Here is a table of points, one per row:
[-21  -7  28  69  50  30 -19  17   9  -2 -68  45  17  18 -11   6  -7  62
  32 -28   9 -53  -4 -16  -5 -60 -12  -8  21   3  75 -20]
[-58   9  -3  37 -43  37  50  48   6  68 -50  -9 -64  26   5  57 -43 -43
 -29 -32  10  51  13   5 -27 -33  62 -51 -46  31 -52   7]
[-34  -7  16 -44   1 -79   7 -24 -49  13 -19 -40 -10 -10 -42  40 -74  27
 -31  27 -42 -67 -25 -25   8  43  -8  40 -21 -24 -34  21]
[ 42 -51 -12  42   2  15  28  75  32  -4 -11 -18  61  -3 -33 -36 -15   2
  30 -31 -58  -4 -26   0   5  10 -20  38  -7 -53 -37  -8]
[  2  70 -60  14 -16  22 -68  -5 -11  52  46 -37  -5  87  16   9  21 -30
  44 -50  23 -59  12  14  46 -62 -21  57  88  45  14 -35]
[-46  12  25 -58  55  15  10 -33  19  23 -48  64 -34  29 -48 -66  64 -16
 -62 -12   2  30 -31 -50  30 -12 -61  -2  31  16 -36  59]
[ 41 -18  -8 -29 -43  12  26  34  25  41  69  21  23 -40  78 -17 -73   7
 -16  53  -2  50 -10  44  53 -45 -42  19  56 -15 -25 -31]
[ -1  25 -25 -40  57  14  14  -1  44 -67  -7 -17 -39 -70 -11 -15 -36 -59
   9  63 -18  28  -1  22  29 -30  50  19  30  68  10 -35]
[ -1  -7   9  43  36  33 -53 -18  17  39  23 -24  13 -46  12 -23  25  33
  32  -1  60  -5  43 -36  33  46 -43 -39 -56  27  -9   0]
[-25 -75 -41 -25 -32 -44 -49  29 -50  34 -34 -33   0  43  18 -15  13 -56
  60  62 -56 -35 -28  11  42 -38  45  35 -60  22  39   7]
[-47  57 -12  70 -17 -20   2 -18 -16 -54  51 -15  10  28 -34  51 -24 -49
   1 -35  -2  53 -96  -7  48  48  43 -94  -5 -73  55   8]
[-28   6  39  39 -61  15 -22 -64 -17 -74 -10  57 -68 -29  54  65  56  15
  66  44 -43 -25 -36   1 -49  18 -57  41  -2 -35 -11 -24]
[ 58   5  64  50  47 -36 -51  30  24  66 -79   7   8 -18  57   8  66  40
   0 -11  42  55  61 -17  62 -16  28 -46 -54 -97 -34  -3]
[-68  17  32  49  69  56 -30  31 -12 -13 -28  45  14  22  15  30 -14  60
  35  29   8 -25 -58  31 -29 -11 -16  22  31  12  43  -4]
[ 68  30 -44 -57 -29  31   1 -15 -48 -15   9  41 -12  54 -20 -56 -35  28
  34  17  43  29  31  29 -51  -5  71  12 -38 -54  27  17]
[ -8 -13  58  68  32  22 -27  -2  45  42  -5 -35  34 -39  70 -18   6  40
  27   7 100  32  42 -15  48  27  -7 -24 -46  -2 -14  -7]
[ 41  36  17  26 -49  55 -39  31  24 -22 -13   8 -58  -6 -43  69 -14 -60
 -20 -44 -20  11 -51  -9  -5  27  40 -44 -47  31  16  46]
[-30  20 -10 -38   6 -60  -4 -29 -41   6 -34 -22 -28  -3 -14  42 -81  31
 -27 -12 -26 -54 -27 -35  37  65   5  57  -2 -19 -37  22]
[-18 -19 -15 -33 -29 -35 -70   8  10  37  23 -40 -55  58   9  19  50 -40
  74 -22 -32 -55   9  58 -13 -76  33   1 -11  19  -3 -24]
[   1  -26  -27   45   20   -8  -47   74  -22   -5    3  -12  -57  -40
   35  -28    8  -13 -116    7   19  -81   27   74  -17  -36  -54  -43
   36  -26   47   32]
[-62 -94 -55 -10  31  21  10 -36   7  27  20  17  55  -7  60  44  27 -12
 -81 -47  -3  15  47  -6 -59  24  34  11  -4  18   0  43]
[ 50  49 -43  23 -47 -67  41 -17  33  61   8   3 -46 -32  36  35   4  77
 -22 -29  12  32 -60  51 -12 -28 -12  18   4  16  13 -19]
[  6 -67  13   8  47   0  24  11  34 -40  74 -46 -59 -29 -50 -53  40  25
  17 -10  21   8   9 -22  18  45  51 -23 -21  21  36 -10]
[ 16  48  73  53  80   1  37 -11   7   8  87 -50 -32  90   0   6 -14  28
 -40  62 -37  20  49 -61   7  -7  81  72  50   0 -38 -43]
[ -5 -44   0  -4  47 -10  29  11  40 -32  94 -29 -58 -29 -59 -41  40  16
  14  -6  -5  16  10  -5  21  34  45 -20 -20  27  43 -10]
[ 35  11  39  27 -73  35 -26 -62  -5 -53 -45 -50 -28 -52  -6  30   9  70
 -91  49 -62  60  23  26  10 -15 -30  73 -70   1  22 -15]
[-40  37  14   4 -54 -11   7 -26 -53  94  13  66 -30  26 -37 -63  15 -66
 -10  70  38  17 -22  47  15  33  15  -5   4 -44  57 -84]
[-18 -26 -47 -18  47 -20   7 -12  39  39 -27 -28  55  -4  24  55  21 -38
 -65 -30  77  34   5   1 -49  73  11  83  13 -10  51  40]
[-50  29 -24  20 -40  68  46  53 -17  74 -61 -37 -47  34  -3  54 -27 -36
 -44 -27 -13  66  23 -30 -22 -42  63 -52 -31  21 -41  -5]
[ -47   36  -12  -32   23   15  -41    5   71  -74  -39    1  -42   27
   48    2   71   15   41   83    4   19  -71   40  -85   66  -15   38
  -12  -31 -103  -47]
[-39   2  66  -6 -81 -29 -42 -36  24 -11 -36   0  34  12 -16 -85  69  52
 -11 -41 -40  29  42   3  34  35   7  -5  53  14   9  56]
[-75  51  29 -75 -36  83 -78  37  49  23   2  14  75 -29 -54 -62 -37  55
  45  57 -45  25  43 -53 -32  47  -6  -6  34 -63  -3  55]
[ 60 -23 -28 -21 -12 -82   3 -31  83   4 -29  16  30  41   4  52 -35  24
  39  48 -20 -17  45 -22  -1  62  29 -82  90  21  23  31]
[-12  -7 -45 -43  47  27  39  -6  40 -83 -15 -34 -65 -66 -10 -26 -36 -44
  27  20 -43  17  28  -8  23 -36  50 -12  35  48  43 -26]
[ 49  48  12  10 -48  27 -52  46  -6   2 -29 -25 -36  -6 -41  48  -8 -53
 -26 -39 -20   7 -37 -24  -9  16  47 -47 -34  40  12  18]
[ 11 -18  76  14   9 -51 -13  30 -69 -28  45  36  39  64  95 -63 -77  -4
  12 -55 -67  25 -24  57 -20  71 -54 -41 -80  48  27 -11]
[ -4  -7  19  23  -4  43  54 -74   9  58 -63 -23 -18  65 -66 -68  23 -49
   0  72  72 -30 -71  67   5  59 -30  36 -18  41  53 -27]
[ 36  -5 -55 -18 -31 -34  46 -67  59   8 -18  14  66  23  -1  31 -34   5
  53  70 -16 -32  33  26  22 -17 -10 -70  29   9   5  83]
[-47  30 -16  22  22 -46 -29  53  -3 -29   7 -72 -65 -28  23  -2   7 -62
  -8  -1  54 -64  50  63 -30   1 -33  10  37 -81  11  75]
[  -4   37   15  -28  -65  -11   67   54    5  -23   15  -50   29   45
   28   -3    8  -30  -34   -4   35  -28   -9 -103   -2  -66  -22  -15
  -40   12   -3  -24]
[ 74  -5 -22 -47 -32  35 -12  -9 -47 -13   1  36  -6  57 -35 -37 -32  71
   7  57  42  17  21  30 -59 -19  79 -33 -32 -64  25  25]
[-58  12  25  45  62  39 -30  21   3  -7 -49  44   8  27  -8  27  -9  67
  38 -12  19 -39 -36   9 -23 -41 -25  -3  27  -4  65 -20]
[ 29  -3  80 -45  31 -36 -68 -16  -2 -22 -17 -22  53  21  42  -5 -61 -32
  -5 -37 -40  46 -12  40 -82  21 -34 -47 -47  55  43 -46]
[  5  18  35 -40  33 -28   6  99 -74 -38  60  37  55 -41 -37  82  57  41
   3  33  42  67 -11 -10  -3 -22 -30  40  49  98  21  67]
[-44 -82 -18 -14  13  32 -33 -89 -24 -46  36  -3  65   3   8  40  44  18
 -31 -65  32  -9  -3  -8  22 -62  51  18  37 -59  30 -50]
[-32 -81 -24 -69   3  15 -72 -70  -4  -9  55 -28  60   3 -26  41  56  44
 -44 -43  29  19 -51  11  -1 -43  19  -6   9 -41   1 -36]
[ 65 -68 -12  37 -14  35  27  70  41  -1 -21  63  24   8 -58  23   5  -9
  36 -59 -27   1  18 -13  10  75 -47  34   6 -36 -13 -46]
[  3 -36   2 -27 -44  46  49  15  49  40  32 -39  37 -13  31   6 -61  34
 -13 -33 -37  36  25  57   5 -34 -41 -19  55 -22 -45 -12]
[-13   6  -1 -34 -55  19 103  47  27 -18 -14 -35  10  41  39   3  -2 -32
 -17  -5  33 -22 -20 -66  -1 -42 -29 -18 -78  20 -14   3]
[-30   1 -22  33  15 -19 -44  66 -21  -5   4 -39 -56 -32  27 -20  12 -40
 -68  16  23 -74  44  57 -23 -13 -51 -17  42 -59  18  39]
[ 18 -30 -15  42  -4   0  44  79  43  -9   0 -65  75  -8 -35 -62 -37  26
  49 -36 -11 -16 -47  25 -12 -22 -14  41  -6 -36 -63   4]
[ -2  73 -27  24   4  51 -25  24  19  -4  89  14  13  97  11  20  33 -25
 -78  31 -33 -70  86  27   0 -15 -45  49 -27 -15 -22  54]
[ 63  19  98 -45  38 -23 -31 -30  18 -40 -27  -1  40  34  59 -24 -46 -69
 -24 -36 -15  19  11  18 -95  24 -26 -61 -46  56  52 -69]
[ -3  34 -62 -61  -8   7 -36 -10 -19 -18 -15  38 -59 -18  33  21 -67  54
 -52 -67  10 -88 -44 -26  60  68  19  10  13   2 -64   9]
[ 40  58 -59 -22 -28  24  25 -37 -50 -24  20  32 -16  59 -12 -75 -44 -16
  55 -18  40  44  40  23 -40  -1  57  59 -35 -42  26   6]
[-47 -52  31 -22  24 -19  -3   6   0  -4 -25  92 -68  24   2 -68  25 -11
 -17  -5  60  26 -19 -77   4 -40 -10  30  33  37 -34  59]
[ 29  11  70 -38  -5   2  42 -60 -31  64  83   9 -22 -52 -86  50 -35 -20
  -2 -20  -4 -12  28 -23 -48  -1  24  29   6  41 -68 -47]
[-42 -67 -62  -5  46   0  16 -31  12  28 -10   6  57  -4  47  52  25 -33
 -75 -36  28  22  25  -5 -46  47  16  43  -4  -5  28  44]
[-10   2 -16  17  34  11 -50 -15  15  43  37 -19  -3 -49 -12 -28  29  34
  42   2  44 -19  39 -51  18  61 -62 -48 -60  28   5  -9]
[ 44 -81  -4  37  -8  19  31  75  40  -1 -11  15  36   9 -47   3  -8   0
  29 -42 -47  -2  -1  -2   3  57 -39  35   1 -48 -26 -35]
[ 45 -61 -21  54  -2 -54 -83  21  49 -46 -38  45  31  15 -62  -3 -51 -36
   4 -36  51  52  29 -27   3 -25 -58  57  18   5 -81 -41]
[-40  33  29 -35  52 -72  41  10 -89 -26 -33   1  53 -44 -19  48  33  10
   5  -9  22  -3  84 -17   3 -40 -22  17  -4  11  -9 -23]
[-79  42  18 -40  64 -75  40   6 -69 -19 -35  -5  66 -51  -9  42  12   3
  30  -7  51  11  47  29  -2 -60 -20  -4 -28  33 -33  -2]
[-20 -35 -41 -27 -25 -38 -58  14 -30  46  -7 -28 -22  48   7   5  55 -59
  68  19 -77 -38  -3  36  21 -53  24  15 -37  16  13 -11]
[ 33 -26 -54  28  57  52   3 -43  19   0  30 -43   9 -39 -39 -13  30  22
  41   5  -5   0   2 -78  10   1 -61 -36 -49  15  46  -1]
[ 31  33  73 -22  44 -23  53 -24  14  60  15  68   4 -63 -62   2 -14 -24
 -11  15 -31 -91 -48 -11 -44 -33  57   4   2 -30 -38   5]
[ -38   13  -89   93  -38   13  -15   21  -49  -24  -27  -10    8  -77
   65  -79   63   52   -1   39  -55   -8  -45  -38 -127   35   24  -13
   32   50  -75  -58]
[ 15  29  71  11  43   6  70 -42   8  31  -6  63  -6 -65 -45   0 -24 -25
 -15   1 -35 -90 -35   8 -35 -48  64  18 -16 -25 -45  30]
[-33 -54   9 -52 -17  18  14  59 -89  12 -30  74 -47 -39 -11  19   6   1
  14   5  63  56   4 -63  36 -32 -70  38  45  18  60  23]
Along one direction, these points spread out more than along any other. How far along it is each point below, from 0 to 99? 50 is the average, and the first point above lies past it. One standard deviation of the points above along it is 16.
[ 69  19 -31  -1  10  -6  10   5 -14  45  43 -28   7 -54  24  12 -19  17
  -3 -27 -26  57 -89  38  37 -77 -30  34   2 -60 -12   3] -> 46
[ 53 -28  18  -7 -55  49  32  25 -87  28 -52 -46  28  30 -30  19  72 -34
   8  60  40 -89 -50  63  76  72  75  25  12  63 -14 -25] -> 32
[-14  30 -43 -28  68 -20  44  10  46 -27  34  12 -39 -30 -30 -31  46 -13
  19  -2 -80  42  25  29  55   1  45  -1 -19  35  44 -31] -> 42
[ -6 -13 -24 -16  57 -16  37  12  40 -28  64 -12 -49 -34 -40 -38  38   0
  14   2 -41  28  16   3  35  18  48  -7 -19  28  53 -19] -> 47
[ 71  44 -42  60 -51 -81  42 -43 -17  47  -3 -30 -36 -42  15  19  12  73
 -23  -7 -22  17 -38   3 -43 -42 -26  19   2  17  20 -15] -> 40
[ 22 -28   0 -26 -41  30  44  25  32  35  50 -15  27 -20  52   1 -60  23
 -20   9 -19  48  11  49  41 -36 -41  -4  65 -39 -31 -30] -> 51
[  1  60   0 -49 -61 -31  66  74 -11 -49  25  -3  49  49  11  16  59 -27
 -46 -22  29 -38  -5 -73  10 -49 -30 -41 -26  -4  -8 -55] -> 44
[  48  -53  -41    9    5   17   14  -45  -98  -89  -26    2  -49   85
  -54  -34  -43   26  -11   59  -19   59   25   61   12   -7  -10 -100
   63  -15 -101   37] -> 36
[  2 -13  29  75  37  53 -37 -18  21  35   4 -14  38 -46  34 -18  29  30
  19  -2  63   6  56 -13  49  32 -24 -36 -61  22 -23   0] -> 76
[ 53 -16 -52  -5 -23 -66  20 -54  56  20 -45  27  49  27   3  30 -33   0
  37  69 -27 -20  45  -8  16   1   0 -85  69  15  21  43] -> 45
[-36 -15  76 -13 -83 -41 -27 -56  28 -34 -26  49  16   8  10 -86  50  29
  12 -58   0  24  60  12  36  17  14   8  51  30   6  79] -> 63
[-14  29  47  46 -66  20 -24 -50   6 -75  -3  69 -67 -17  59  47  27  17
  57  20 -26 -39 -23 -35 -27  -9 -38  48  11 -26  21 -45] -> 46
[ -38   20  -40   90  -47  -19  -31  -49   -3  -56   74   29   45  -24
  -53  -11  -82 -100   -9   51   21   35  -27  -39   50   15   38  -27
  -65  -12    3   34] -> 35
[ 70  43  92 -45  49  71  42 -66 -57  16  -3 -59  13  40 127 -30  16 -71
  65 -38  -3   7 -73 -30 -27  28 -37 -49  71 -27   5  55] -> 41
[-11  64 -47 -44  -3 -31 -23 -15 -38  -4 -54   9 -37 -28   2  17 -65  29
 -45 -46 -22 -64 -19 -36  51  83  10  34  21 -12 -40  -4] -> 43
